500 stands for zero in the data rows.
Here are some points, each followed by its number:
614 & 699 & 699 & 366 & 751 & 456 & 588 & 211 & 528 & 420 & 497 & 500 & 626 \\ 0
587 & 472 & 521 & 453 & 483 & 494 & 385 & 483 & 543 & 632 & 588 & 444 & 408 \\ 1
350 & 422 & 444 & 561 & 424 & 516 & 581 & 588 & 295 & 492 & 517 & 510 & 480 \\ 2
546 & 464 & 499 & 512 & 346 & 465 & 352 & 585 & 511 & 483 & 518 & 585 & 440 \\ 3
360 & 259 & 514 & 544 & 684 & 732 & 301 & 835 & 303 & 709 & 167 & 382 & 501 \\ 4
607 & 594 & 601 & 482 & 752 & 376 & 612 & 245 & 503 & 504 & 498 & 380 & 503 \\ 5
537 & 530 & 599 & 424 & 546 & 470 & 439 & 435 & 347 & 472 & 416 & 577 & 547 \\ 6
439 & 309 & 507 & 310 & 600 & 637 & 309 & 580 & 368 & 599 & 273 & 447 & 524 \\ 7
416 & 92 & 320 & 468 & 525 & 679 & 544 & 567 & 490 & 944 & 325 & 324 & 673 \\ 8
452 & 616 & 568 & 568 & 483 & 406 & 459 & 573 & 328 & 275 & 440 & 580 & 357 \\ 9
505 & 426 & 296 & 564 & 361 & 466 & 503 & 559 & 692 & 651 & 507 & 461 & 308 \\ 10
498 & 733 & 489 & 605 & 521 & 299 & 749 & 355 & 289 & 222 & 657 & 579 & 508 \\ 11
511 & 487 & 564 & 507 & 521 & 578 & 357 & 587 & 463 & 425 & 283 & 579 & 565 \\ 12
449 & 477 & 405 & 583 & 666 & 561 & 711 & 494 & 574 & 584 & 437 & 391 & 542 \\ 13
701 & 623 & 763 & 449 & 608 & 474 & 438 & 242 & 612 & 411 & 609 & 541 & 717 \\ 14
509 & 442 & 451 & 680 & 502 & 587 & 286 & 560 & 393 & 571 & 332 & 520 & 494 \\ 15
604 & 577 & 731 & 211 & 606 & 469 & 371 & 294 & 398 & 363 & 446 & 595 & 656 \\ 16
570 & 632 & 463 & 527 & 438 & 324 & 669 & 366 & 572 & 474 & 695 & 512 & 437 \\ 17
613 & 507 & 383 & 375 & 478 & 465 & 492 & 306 & 695 & 612 & 578 & 468 & 499 \\ 18
478 & 414 & 435 & 328 & 626 & 609 & 627 & 380 & 553 & 554 & 455 & 393 & 686 \\ 19
511 & 767 & 881 & 919 & 820 & 373 & 601 & 791 & 251 & 375 & 596 & 427 & 131 \\ 20
451 & 578 & 574 & 471 & 603 & 502 & 601 & 546 & 407 & 453 & 532 & 451 & 439 \\ 21
540 & 383 & 518 & 458 & 511 & 499 & 428 & 411 & 546 & 671 & 387 & 484 & 549 \\ 22
541 & 612 & 544 & 516 & 735 & 423 & 702 & 398 & 558 & 535 & 633 & 349 & 502 \\ 23
338 & 332 & 377 & 422 & 214 & 662 & 342 & 665 & 421 & 462 & 514 & 603 & 526 \\ 24
543 & 565 & 835 & 464 & 552 & 503 & 328 & 552 & 295 & 314 & 353 & 665 & 602 \\ 25
513 & 360 & 427 & 407 & 157 & 568 & 280 & 429 & 589 & 609 & 649 & 636 & 593 \\ 26
345 & 678 & 531 & 540 & 592 & 464 & 634 & 664 & 250 & 156 & 545 & 525 & 412 \\ 27
496 & 422 & 275 & 553 & 361 & 466 & 494 & 551 & 712 & 623 & 563 & 470 & 335 \\ 28
435 & 478 & 500 & 555 & 480 & 524 & 482 & 558 & 357 & 496 & 382 & 562 & 531 \\ 29
422 & 608 & 420 & 713 & 368 & 420 & 575 & 687 & 428 & 385 & 623 & 529 & 273 \\ 30
475 & 433 & 253 & 404 & 355 & 530 & 728 & 331 & 803 & 629 & 785 & 405 & 547 \\ 31
680 & 490 & 529 & 213 & 726 & 477 & 568 & 108 & 692 & 636 & 547 & 329 & 688 \\ 32
482 & 347 & 241 & 516 & 348 & 610 & 563 & 517 & 860 & 692 & 493 & 464 & 531 \\ 33
498 & 540 & 345 & 604 & 565 & 390 & 847 & 312 & 624 & 582 & 659 & 377 & 493 \\ 34
474 & 277 & 327 & 615 & 178 & 588 & 299 & 664 & 517 & 712 & 420 & 585 & 503 \\ 35
634 & 435 & 386 & 455 & 294 & 488 & 290 & 381 & 716 & 631 & 569 & 549 & 518 \\ 36
530 & 477 & 754 & 322 & 535 & 578 & 296 & 482 & 351 & 421 & 319 & 633 & 738 \\ 37
408 & 375 & 256 & 582 & 215 & 545 & 527 & 623 & 647 & 620 & 680 & 511 & 393 \\ 38
346 & 584 & 377 & 811 & 539 & 459 & 564 & 751 & 285 & 465 & 370 & 487 & 222 \\ 39
327 & 255 & 502 & 196 & 563 & 813 & 457 & 674 & 481 & 525 & 184 & 510 & 807 \\ 40
556 & 500 & 389 & 430 & 447 & 479 & 477 & 353 & 698 & 652 & 557 & 476 & 458 \\ 41
500 & 590 & 405 & 521 & 523 & 488 & 748 & 414 & 731 & 369 & 563 & 456 & 618 \\ 42
638 & 625 & 410 & 493 & 644 & 435 & 592 & 182 & 531 & 570 & 531 & 471 & 552 \\ 43
483 & 539 & 554 & 583 & 199 & 437 & 236 & 630 & 279 & 368 & 478 & 752 & 398 \\ 44
846 & 710 & 871 & 741 & 814 & 391 & 437 & 377 & 466 & 426 & 234 & 599 & 642 \\ 45
387 & 543 & 451 & 701 & 490 & 519 & 413 & 757 & 260 & 470 & 406 & 515 & 320 \\ 46
522 & 353 & 596 & 588 & 410 & 636 & 274 & 699 & 549 & 583 & 361 & 527 & 542 \\ 47
391 & 349 & 488 & 547 & 455 & 601 & 414 & 487 & 315 & 538 & 529 & 471 & 592 \\ 48
275 & 613 & 275 & 631 & 600 & 445 & 979 & 612 & 396 & 391 & 677 & 360 & 374 \\ 49
535 & 493 & 676 & 464 & 520 & 503 & 249 & 574 & 302 & 512 & 465 & 513 & 444 \\ 50
568 & 521 & 582 & 324 & 603 & 455 & 489 & 394 & 540 & 466 & 448 & 450 & 514 \\ 51
548 & 369 & 521 & 465 & 511 & 537 & 448 & 426 & 574 & 673 & 389 & 483 & 555 \\ 52
589 & 386 & 346 & 463 & 398 & 533 & 527 & 281 & 716 & 745 & 681 & 468 & 599 \\ 53
558 & 494 & 767 & 363 & 517 & 506 & 253 & 439 & 315 & 365 & 346 & 633 & 646 \\ 54
526 & 740 & 524 & 585 & 387 & 307 & 544 & 477 & 493 & 255 & 643 & 590 & 311 \\ 55
579 & 464 & 521 & 413 & 403 & 489 & 294 & 458 & 559 & 502 & 446 & 572 & 523 \\ 56
601 & 658 & 406 & 581 & 433 & 269 & 664 & 303 & 797 & 539 & 837 & 401 & 218 \\ 57
515 & 301 & 562 & 465 & 548 & 575 & 308 & 543 & 320 & 671 & 251 & 523 & 630 \\ 58
473 & 500 & 504 & 612 & 375 & 454 & 388 & 599 & 307 & 434 & 407 & 592 & 461 \\ 59
561 & 344 & 401 & 568 & 302 & 528 & 437 & 547 & 759 & 662 & 478 & 532 & 514 \\ 60
482 & 469 & 375 & 675 & 548 & 521 & 529 & 573 & 527 & 590 & 435 & 449 & 453 \\ 61
621 & 658 & 721 & 314 & 751 & 545 & 667 & 245 & 635 & 365 & 558 & 464 & 783 \\ 62
515 & 301 & 600 & 84 & 724 & 698 & 497 & 225 & 391 & 724 & 393 & 412 & 943 \\ 63
341 & 248 & 532 & 586 & 653 & 723 & 321 & 833 & 270 & 685 & 160 & 377 & 473 \\ 64
573 & 450 & 451 & 498 & 597 & 498 & 564 & 431 & 572 & 623 & 462 & 400 & 520 \\ 65
500 & 419 & 580 & 446 & 462 & 539 & 385 & 498 & 373 & 537 & 398 & 550 & 609 \\ 66
504 & 495 & 639 & 232 & 718 & 605 & 565 & 269 & 373 & 477 & 420 & 469 & 804 \\ 67
641 & 440 & 449 & 344 & 561 & 523 & 515 & 232 & 803 & 727 & 547 & 388 & 568 \\ 68
502 & 139 & 253 & 524 & 28 & 656 & 143 & 604 & 707 & 843 & 460 & 614 & 517 \\ 69
518 & 559 & 479 & 258 & 609 & 464 & 465 & 396 & 541 & 451 & 582 & 393 & 441 \\ 70
463 & 252 & 572 & 433 & 470 & 730 & 104 & 724 & 412 & 663 & 155 & 568 & 606 \\ 71
509 & 568 & 438 & 428 & 627 & 456 & 692 & 360 & 497 & 564 & 559 & 416 & 503 \\ 72
548 & 499 & 481 & 425 & 441 & 456 & 537 & 402 & 609 & 537 & 601 & 511 & 521 \\ 73
599 & 455 & 490 & 451 & 350 & 561 & 416 & 453 & 711 & 569 & 558 & 561 & 589 \\ 74
422 & 678 & 430 & 634 & 377 & 345 & 560 & 707 & 463 & 264 & 602 & 550 & 192 \\ 75
531 & 442 & 586 & 363 & 689 & 544 & 315 & 425 & 422 & 509 & 284 & 450 & 611 \\ 76
531 & 431 & 488 & 349 & 454 & 524 & 375 & 484 & 559 & 569 & 482 & 484 & 474 \\ 77
470 & 495 & 559 & 507 & 967 & 514 & 819 & 480 & 482 & 478 & 175 & 269 & 604 \\ 78
393 & 390 & 408 & 386 & 481 & 605 & 542 & 593 & 495 & 456 & 336 & 520 & 603 \\ 79
490 & 399 & 437 & 536 & 350 & 476 & 448 & 527 & 445 & 554 & 431 & 562 & 514 \\ 80
533 & 425 & 498 & 341 & 475 & 524 & 361 & 483 & 504 & 556 & 457 & 501 & 499 \\ 81
380 & 83 & 462 & 335 & 384 & 775 & 149 & 711 & 455 & 693 & 104 & 549 & 683 \\ 82
504 & 602 & 650 & 538 & 439 & 531 & 351 & 594 & 412 & 360 & 475 & 666 & 487 \\ 83
539 & 545 & 463 & 501 & 537 & 510 & 705 & 523 & 851 & 457 & 599 & 433 & 545 \\ 84
504 & 171 & 354 & 660 & 372 & 631 & 253 & 650 & 578 & 854 & 336 & 457 & 503 \\ 85
516 & 484 & 405 & 415 & 717 & 515 & 760 & 376 & 608 & 724 & 544 & 308 & 512 \\ 86
542 & 523 & 511 & 568 & 377 & 417 & 494 & 446 & 528 & 484 & 518 & 599 & 495 \\ 87
414 & 93 & 321 & 471 & 536 & 679 & 496 & 540 & 516 & 911 & 313 & 336 & 650 \\ 88
450 & 639 & 655 & 291 & 664 & 493 & 608 & 405 & 305 & 271 & 540 & 534 & 620 \\ 89
346 & 502 & 536 & 487 & 368 & 559 & 410 & 621 & 149 & 376 & 499 & 657 & 529 \\ 90
532 & 464 & 518 & 510 & 335 & 465 & 343 & 565 & 512 & 464 & 535 & 577 & 441 \\ 91
400 & 442 & 617 & 254 & 671 & 673 & 415 & 450 & 269 & 411 & 317 & 543 & 752 \\ 92
631 & 607 & 360 & 428 & 623 & 449 & 823 & 200 & 820 & 590 & 761 & 321 & 577 \\ 93
402 & 389 & 390 & 371 & 462 & 585 & 545 & 608 & 497 & 455 & 362 & 499 & 624 \\ 94
540 & 436 & 526 & 396 & 362 & 503 & 160 & 466 & 375 & 452 & 404 & 609 & 491 \\ 95
547 & 230 & 581 & 419 & 504 & 671 & 215 & 495 & 487 & 769 & 337 & 498 & 668 \\ 96
406 & 408 & 391 & 650 & 305 & 586 & 445 & 834 & 607 & 510 & 444 & 536 & 375 \\ 97
612 & 580 & 575 & 385 & 644 & 429 & 568 & 246 & 518 & 523 & 530 & 500 & 605 \\ 98
704 & 807 & 855 & 330 & 703 & 339 & 564 & 79 & 340 & 212 & 691 & 608 & 695 \\ 99
443 & 820 & 471 & 629 & 355 & 262 & 732 & 459 & 424 & 118 & 821 & 618 & 332 \\ 100
384 & 553 & 517 & 427 & 351 & 547 & 416 & 578 & 292 & 254 & 446 & 674 & 557 \\ 101
441 & 553 & 422 & 533 & 634 & 391 & 793 & 512 & 509 & 534 & 545 & 355 & 356 \\ 102
492 & 668 & 805 & 253 & 735 & 489 & 507 & 372 & 182 & 251 & 422 & 572 & 664 \\ 103
456 & 482 & 405 & 561 & 662 & 589 & 699 & 483 & 564 & 611 & 429 & 376 & 559 \\ 104
392 & 546 & 453 & 698 & 502 & 531 & 414 & 729 & 263 & 440 & 434 & 514 & 316 \\ 105
631 & 624 & 433 & 653 & 444 & 321 & 650 & 318 & 606 & 539 & 730 & 475 & 410 \\ 106
418 & 345 & 618 & 684 & 124 & 554 & 37 & 916 & 325 & 412 & 324 & 744 & 370 \\ 107
551 & 432 & 442 & 595 & 491 & 484 & 384 & 502 & 546 & 682 & 529 & 431 & 377 \\ 108
464 & 467 & 396 & 543 & 602 & 519 & 685 & 440 & 497 & 602 & 472 & 443 & 574 \\ 109
388 & 505 & 478 & 544 & 495 & 491 & 612 & 626 & 392 & 410 & 485 & 481 & 442 \\ 110
459 & 349 & 353 & 695 & 364 & 526 & 347 & 713 & 544 & 705 & 473 & 423 & 275 \\ 111
527 & 693 & 546 & 721 & 409 & 431 & 560 & 621 & 652 & 362 & 703 & 530 & 355 \\ 112
262 & 634 & 271 & 645 & 594 & 441 & 967 & 597 & 404 & 418 & 670 & 319 & 346 \\ 113
433 & 564 & 461 & 521 & 516 & 429 & 594 & 687 & 485 & 404 & 504 & 447 & 275 \\ 114
423 & 320 & 571 & 433 & 267 & 636 & 194 & 612 & 328 & 465 & 331 & 690 & 632 \\ 115
366 & 298 & 360 & 596 & 669 & 587 & 591 & 746 & 457 & 705 & 223 & 305 & 396 \\ 116
489 & 514 & 415 & 571 & 208 & 410 & 425 & 645 & 611 & 475 & 593 & 590 & 308 \\ 117
594 & 603 & 340 & 400 & 621 & 448 & 826 & 194 & 818 & 615 & 755 & 331 & 562 \\ 118
523 & 375 & 577 & 271 & 451 & 546 & 245 & 531 & 526 & 492 & 433 & 498 & 490 \\ 119
422 & 436 & 469 & 511 & 383 & 513 & 481 & 600 & 442 & 470 & 489 & 546 & 475 \\ 120
410 & 522 & 487 & 502 & 394 & 476 & 498 & 479 & 277 & 358 & 497 & 607 & 561 \\ 121
363 & 451 & 427 & 666 & 496 & 563 & 494 & 739 & 449 & 558 & 477 & 424 & 336 \\ 122
532 & 388 & 579 & 230 & 636 & 670 & 398 & 330 & 480 & 570 & 360 & 512 & 853 \\ 123
512 & 796 & 691 & 487 & 767 & 463 & 713 & 471 & 445 & 154 & 538 & 509 & 542 \\ 124
521 & 329 & 577 & 277 & 502 & 590 & 245 & 502 & 530 & 588 & 342 & 502 & 543 \\ 125
510 & 637 & 557 & 486 & 411 & 403 & 433 & 501 & 458 & 311 & 593 & 564 & 387 \\ 126
463 & 675 & 486 & 643 & 373 & 377 & 658 & 672 & 606 & 270 & 598 & 550 & 311 \\ 127
488 & 720 & 595 & 481 & 647 & 452 & 594 & 409 & 307 & 260 & 562 & 510 & 531 \\ 128
395 & 540 & 599 & 376 & 603 & 479 & 630 & 387 & 257 & 338 & 466 & 536 & 644 \\ 129
569 & 377 & 582 & 432 & 665 & 571 & 295 & 422 & 476 & 702 & 429 & 416 & 543 \\ 130
373 & 403 & 256 & 757 & 306 & 531 & 536 & 813 & 592 & 639 & 543 & 468 & 244 \\ 131
412 & 346 & 890 & 901 & 819 & 681 & 139 & 999 & 107 & 686 & 118 & 433 & 281 \\ 132
473 & 428 & 802 & 357 & 903 & 653 & 380 & 541 & 69 & 425 & 119 & 490 & 722 \\ 133
563 & 371 & 480 & 462 & 497 & 513 & 458 & 490 & 516 & 653 & 468 & 459 & 536 \\ 134
New points follow, each followed by the number of its nearest point above.
389 & 676 & 589 & 485 & 959 & 524 & 694 & 581 & 239 & 295 & 248 & 395 & 460 \\ ~ 78
362 & 497 & 537 & 502 & 382 & 579 & 385 & 629 & 136 & 375 & 490 & 622 & 541 \\ ~ 90
311 & 296 & 126 & 684 & 749 & 648 & 768 & 580 & 535 & 782 & 290 & 177 & 506 \\ ~ 116
395 & 116 & 461 & 346 & 384 & 780 & 182 & 706 & 467 & 704 & 124 & 556 & 680 \\ ~ 82
581 & 701 & 491 & 420 & 592 & 302 & 707 & 345 & 640 & 353 & 647 & 397 & 354 \\ ~ 17
600 & 636 & 394 & 587 & 434 & 292 & 655 & 320 & 748 & 560 & 817 & 394 & 216 \\ ~ 57
515 & 560 & 629 & 317 & 750 & 494 & 705 & 195 & 364 & 460 & 516 & 470 & 803 \\ ~ 67
462 & 451 & 522 & 744 & 196 & 539 & 208 & 900 & 425 & 477 & 459 & 678 & 317 \\ ~ 107
564 & 437 & 565 & 300 & 695 & 473 & 553 & 361 & 576 & 540 & 394 & 400 & 539 \\ ~ 51
516 & 422 & 542 & 428 & 534 & 549 & 373 & 437 & 387 & 570 & 374 & 540 & 618 \\ ~ 66
494 & 180 & 382 & 634 & 394 & 662 & 268 & 636 & 564 & 848 & 309 & 467 & 526 \\ ~ 85
669 & 522 & 555 & 218 & 769 & 488 & 603 & 114 & 716 & 615 & 571 & 361 & 677 \\ ~ 32
513 & 735 & 493 & 592 & 374 & 306 & 578 & 501 & 492 & 216 & 698 & 588 & 305 \\ ~ 55
476 & 725 & 519 & 588 & 490 & 323 & 720 & 352 & 289 & 223 & 651 & 566 & 535 \\ ~ 11
485 & 723 & 506 & 605 & 487 & 335 & 737 & 375 & 279 & 192 & 630 & 576 & 540 \\ ~ 11
792 & 685 & 755 & 999 & 805 & 394 & 535 & 641 & 635 & 598 & 159 & 519 & 387 \\ ~ 45
618 & 596 & 386 & 474 & 619 & 433 & 556 & 206 & 541 & 543 & 546 & 473 & 526 \\ ~ 43
349 & 549 & 512 & 390 & 367 & 554 & 414 & 569 & 323 & 246 & 459 & 657 & 549 \\ ~ 101
602 & 330 & 396 & 697 & 309 & 525 & 487 & 563 & 842 & 781 & 506 & 467 & 474 \\ ~ 60
512 & 333 & 490 & 937 & 819 & 589 & 598 & 838 & 699 & 946 & 291 & 189 & 291 \\ ~ 116
588 & 643 & 527 & 510 & 301 & 320 & 635 & 360 & 681 & 293 & 699 & 634 & 514 \\ ~ 17
804 & 652 & 705 & 973 & 748 & 398 & 366 & 590 & 441 & 524 & 71 & 607 & 504 \\ ~ 45
524 & 410 & 534 & 394 & 354 & 489 & 143 & 472 & 367 & 435 & 416 & 621 & 492 \\ ~ 95
562 & 349 & 400 & 563 & 298 & 537 & 458 & 537 & 756 & 643 & 496 & 515 & 514 \\ ~ 60
599 & 792 & 601 & 538 & 410 & 242 & 554 & 397 & 424 & 217 & 755 & 588 & 331 \\ ~ 55
578 & 455 & 538 & 382 & 418 & 498 & 311 & 472 & 554 & 518 & 475 & 562 & 519 \\ ~ 56
374 & 656 & 590 & 481 & 963 & 533 & 692 & 578 & 257 & 291 & 241 & 369 & 468 \\ ~ 78
422 & 341 & 607 & 738 & 95 & 554 & 39 & 929 & 307 & 385 & 327 & 785 & 377 \\ ~ 107
417 & 943 & 374 & 680 & 497 & 188 & 999 & 475 & 404 & 133 & 896 & 525 & 207 \\ ~ 100
468 & 397 & 437 & 318 & 652 & 584 & 638 & 397 & 535 & 540 & 439 & 413 & 678 \\ ~ 19
435 & 343 & 244 & 449 & 323 & 610 & 530 & 567 & 758 & 618 & 522 & 447 & 533 \\ ~ 33
521 & 691 & 522 & 453 & 574 & 296 & 711 & 405 & 618 & 319 & 610 & 433 & 319 \\ ~ 17
662 & 815 & 627 & 468 & 637 & 193 & 685 & 234 & 618 & 398 & 973 & 332 & 243 \\ ~ 57
362 & 712 & 536 & 567 & 575 & 436 & 660 & 692 & 228 & 149 & 542 & 520 & 389 \\ ~ 27
328 & 299 & 134 & 675 & 737 & 647 & 744 & 570 & 503 & 767 & 296 & 177 & 496 \\ ~ 116
506 & 629 & 398 & 563 & 503 & 412 & 726 & 423 & 563 & 480 & 608 & 482 & 453 \\ ~ 17
453 & 577 & 596 & 485 & 619 & 494 & 609 & 524 & 414 & 425 & 536 & 493 & 469 \\ ~ 21
592 & 343 & 434 & 407 & 552 & 608 & 521 & 396 & 804 & 755 & 455 & 412 & 684 \\ ~ 68
443 & 666 & 635 & 643 & 434 & 413 & 436 & 665 & 182 & 211 & 517 & 648 & 365 \\ ~ 9
509 & 473 & 399 & 489 & 342 & 486 & 565 & 439 & 563 & 618 & 627 & 547 & 548 \\ ~ 73
423 & 356 & 305 & 591 & 340 & 532 & 403 & 696 & 585 & 672 & 332 & 490 & 290 \\ ~ 111
533 & 216 & 557 & 445 & 491 & 669 & 214 & 501 & 501 & 765 & 342 & 475 & 647 \\ ~ 96
620 & 678 & 667 & 388 & 738 & 463 & 581 & 233 & 569 & 411 & 541 & 510 & 618 \\ ~ 0
504 & 400 & 601 & 280 & 438 & 542 & 230 & 524 & 489 & 521 & 422 & 508 & 474 \\ ~ 119
462 & 436 & 865 & 343 & 916 & 670 & 353 & 558 & 23 & 405 & 98 & 479 & 779 \\ ~ 133
408 & 500 & 410 & 549 & 500 & 475 & 620 & 626 & 407 & 417 & 489 & 458 & 451 \\ ~ 110
500 & 608 & 622 & 445 & 523 & 364 & 391 & 507 & 381 & 370 & 614 & 517 & 280 \\ ~ 126
462 & 464 & 447 & 450 & 372 & 506 & 564 & 440 & 583 & 518 & 673 & 522 & 536 \\ ~ 73
360 & 540 & 507 & 386 & 367 & 563 & 430 & 583 & 342 & 240 & 430 & 677 & 580 \\ ~ 101
478 & 538 & 350 & 591 & 556 & 418 & 844 & 301 & 637 & 581 & 690 & 356 & 499 \\ ~ 34
486 & 555 & 438 & 636 & 269 & 444 & 414 & 694 & 573 & 456 & 626 & 576 & 286 \\ ~ 117
501 & 192 & 406 & 615 & 379 & 640 & 260 & 661 & 584 & 827 & 304 & 464 & 498 \\ ~ 85
420 & 403 & 459 & 333 & 619 & 605 & 620 & 418 & 552 & 545 & 444 & 398 & 684 \\ ~ 19
456 & 736 & 608 & 460 & 648 & 467 & 568 & 445 & 287 & 256 & 556 & 538 & 520 \\ ~ 128
551 & 651 & 444 & 437 & 285 & 329 & 680 & 311 & 668 & 261 & 711 & 636 & 528 \\ ~ 17
404 & 421 & 648 & 273 & 650 & 639 & 409 & 452 & 113 & 428 & 300 & 596 & 763 \\ ~ 92
513 & 779 & 697 & 504 & 716 & 472 & 705 & 506 & 473 & 169 & 502 & 515 & 538 \\ ~ 124
526 & 650 & 648 & 491 & 518 & 454 & 442 & 497 & 453 & 270 & 577 & 544 & 476 \\ ~ 126
600 & 332 & 385 & 695 & 300 & 524 & 470 & 573 & 838 & 770 & 511 & 470 & 461 \\ ~ 60
589 & 661 & 472 & 536 & 468 & 335 & 690 & 348 & 559 & 462 & 739 & 517 & 447 \\ ~ 17
559 & 428 & 422 & 594 & 478 & 458 & 443 & 476 & 554 & 703 & 529 & 411 & 376 \\ ~ 108
442 & 537 & 456 & 477 & 542 & 430 & 737 & 415 & 495 & 471 & 537 & 437 & 499 \\ ~ 72
500 & 621 & 692 & 551 & 667 & 483 & 622 & 619 & 498 & 333 & 541 & 484 & 455 \\ ~ 21
480 & 525 & 438 & 763 & 193 & 394 & 502 & 697 & 615 & 409 & 521 & 655 & 338 \\ ~ 117
641 & 588 & 624 & 354 & 671 & 449 & 554 & 226 & 492 & 527 & 527 & 502 & 612 \\ ~ 98
565 & 492 & 708 & 307 & 469 & 490 & 215 & 477 & 314 & 382 & 370 & 657 & 610 \\ ~ 54
611 & 399 & 429 & 469 & 312 & 516 & 285 & 411 & 681 & 635 & 563 & 557 & 523 \\ ~ 36
469 & 515 & 372 & 454 & 504 & 361 & 546 & 506 & 478 & 470 & 517 & 405 & 290 \\ ~ 114
451 & 367 & 228 & 477 & 336 & 606 & 602 & 547 & 786 & 636 & 502 & 468 & 559 \\ ~ 33
515 & 353 & 569 & 279 & 496 & 613 & 219 & 540 & 508 & 566 & 311 & 495 & 541 \\ ~ 125
450 & 648 & 606 & 661 & 448 & 409 & 426 & 662 & 184 & 257 & 508 & 651 & 391 \\ ~ 9
434 & 415 & 362 & 476 & 494 & 535 & 612 & 513 & 456 & 581 & 500 & 462 & 565 \\ ~ 109
494 & 792 & 861 & 930 & 804 & 363 & 592 & 804 & 254 & 375 & 604 & 404 & 132 \\ ~ 20
436 & 408 & 862 & 348 & 899 & 652 & 351 & 562 & 0 & 424 & 85 & 469 & 770 \\ ~ 133
560 & 386 & 356 & 469 & 413 & 521 & 540 & 282 & 694 & 757 & 681 & 435 & 575 \\ ~ 53
598 & 376 & 410 & 337 & 527 & 561 & 464 & 385 & 786 & 747 & 521 & 388 & 574 \\ ~ 68
453 & 404 & 455 & 311 & 636 & 585 & 614 & 412 & 550 & 552 & 423 & 388 & 696 \\ ~ 19
826 & 679 & 746 & 999 & 811 & 396 & 550 & 633 & 610 & 581 & 150 & 499 & 389 \\ ~ 45
574 & 545 & 618 & 410 & 594 & 468 & 530 & 311 & 483 & 482 & 547 & 492 & 593 \\ ~ 98
444 & 455 & 516 & 715 & 163 & 553 & 195 & 880 & 418 & 462 & 436 & 694 & 310 \\ ~ 107
620 & 568 & 600 & 388 & 640 & 422 & 563 & 224 & 486 & 520 & 538 & 496 & 606 \\ ~ 98
408 & 285 & 366 & 592 & 534 & 586 & 482 & 683 & 465 & 727 & 205 & 388 & 426 \\ ~ 116
298 & 246 & 489 & 231 & 549 & 805 & 421 & 695 & 457 & 517 & 138 & 541 & 800 \\ ~ 40
474 & 525 & 553 & 580 & 195 & 463 & 206 & 642 & 257 & 381 & 476 & 783 & 410 \\ ~ 44
317 & 570 & 345 & 832 & 515 & 469 & 584 & 724 & 308 & 479 & 383 & 507 & 221 \\ ~ 39
501 & 743 & 682 & 484 & 740 & 480 & 677 & 518 & 459 & 168 & 486 & 515 & 567 \\ ~ 124
419 & 355 & 612 & 686 & 115 & 563 & 39 & 903 & 316 & 399 & 302 & 760 & 381 \\ ~ 107
603 & 463 & 523 & 463 & 483 & 471 & 354 & 467 & 538 & 633 & 577 & 461 & 414 \\ ~ 1
478 & 367 & 442 & 399 & 126 & 587 & 273 & 445 & 592 & 625 & 616 & 649 & 577 \\ ~ 26
745 & 641 & 614 & 388 & 473 & 361 & 562 & 136 & 780 & 433 & 722 & 543 & 646 \\ ~ 14
390 & 505 & 441 & 548 & 484 & 477 & 628 & 616 & 413 & 417 & 483 & 481 & 442 \\ ~ 110
501 & 491 & 420 & 567 & 204 & 408 & 405 & 665 & 584 & 481 & 608 & 609 & 282 \\ ~ 117
403 & 397 & 232 & 756 & 339 & 523 & 559 & 782 & 619 & 626 & 531 & 450 & 233 \\ ~ 131
541 & 557 & 473 & 256 & 605 & 469 & 480 & 403 & 542 & 484 & 547 & 385 & 453 \\ ~ 70
521 & 242 & 114 & 635 & 535 & 634 & 519 & 571 & 883 & 913 & 415 & 221 & 377 \\ ~ 33
487 & 594 & 516 & 565 & 185 & 417 & 233 & 628 & 330 & 297 & 539 & 757 & 325 \\ ~ 44
616 & 627 & 423 & 578 & 475 & 298 & 646 & 282 & 736 & 563 & 809 & 382 & 256 \\ ~ 57
344 & 308 & 223 & 836 & 157 & 494 & 448 & 833 & 628 & 665 & 476 & 531 & 183 \\ ~ 131
471 & 487 & 345 & 453 & 345 & 544 & 554 & 367 & 612 & 495 & 728 & 491 & 565 \\ ~ 73
531 & 476 & 547 & 909 & 769 & 538 & 623 & 853 & 581 & 746 & 241 & 313 & 311 \\ ~ 116
472 & 498 & 387 & 451 & 488 & 347 & 533 & 517 & 483 & 468 & 517 & 415 & 307 \\ ~ 114
506 & 425 & 318 & 553 & 746 & 467 & 660 & 509 & 730 & 848 & 595 & 126 & 215 \\ ~ 86
431 & 359 & 637 & 688 & 94 & 530 & 29 & 935 & 315 & 397 & 310 & 747 & 401 \\ ~ 107
410 & 250 & 341 & 599 & 537 & 574 & 478 & 670 & 475 & 708 & 236 & 391 & 450 \\ ~ 116
428 & 666 & 629 & 662 & 420 & 400 & 436 & 681 & 168 & 261 & 514 & 672 & 378 \\ ~ 9
507 & 483 & 380 & 417 & 694 & 531 & 735 & 394 & 629 & 710 & 540 & 286 & 500 \\ ~ 86
517 & 419 & 432 & 446 & 714 & 558 & 622 & 431 & 584 & 781 & 519 & 288 & 486 \\ ~ 86
641 & 635 & 719 & 327 & 760 & 527 & 666 & 242 & 641 & 353 & 567 & 475 & 776 \\ ~ 62
470 & 662 & 708 & 559 & 655 & 471 & 647 & 605 & 493 & 345 & 561 & 460 & 454 \\ ~ 21
525 & 792 & 889 & 929 & 803 & 377 & 587 & 796 & 299 & 380 & 630 & 398 & 142 \\ ~ 20
614 & 603 & 554 & 505 & 721 & 405 & 624 & 264 & 518 & 487 & 509 & 404 & 479 \\ ~ 5
438 & 963 & 361 & 683 & 497 & 181 & 999 & 473 & 408 & 123 & 915 & 512 & 204 \\ ~ 100
571 & 636 & 479 & 548 & 450 & 354 & 658 & 373 & 559 & 463 & 679 & 524 & 404 \\ ~ 17
531 & 571 & 449 & 416 & 661 & 449 & 689 & 376 & 487 & 572 & 570 & 427 & 514 \\ ~ 72
598 & 561 & 666 & 594 & 487 & 477 & 438 & 467 & 552 & 423 & 522 & 581 & 561 \\ ~ 87
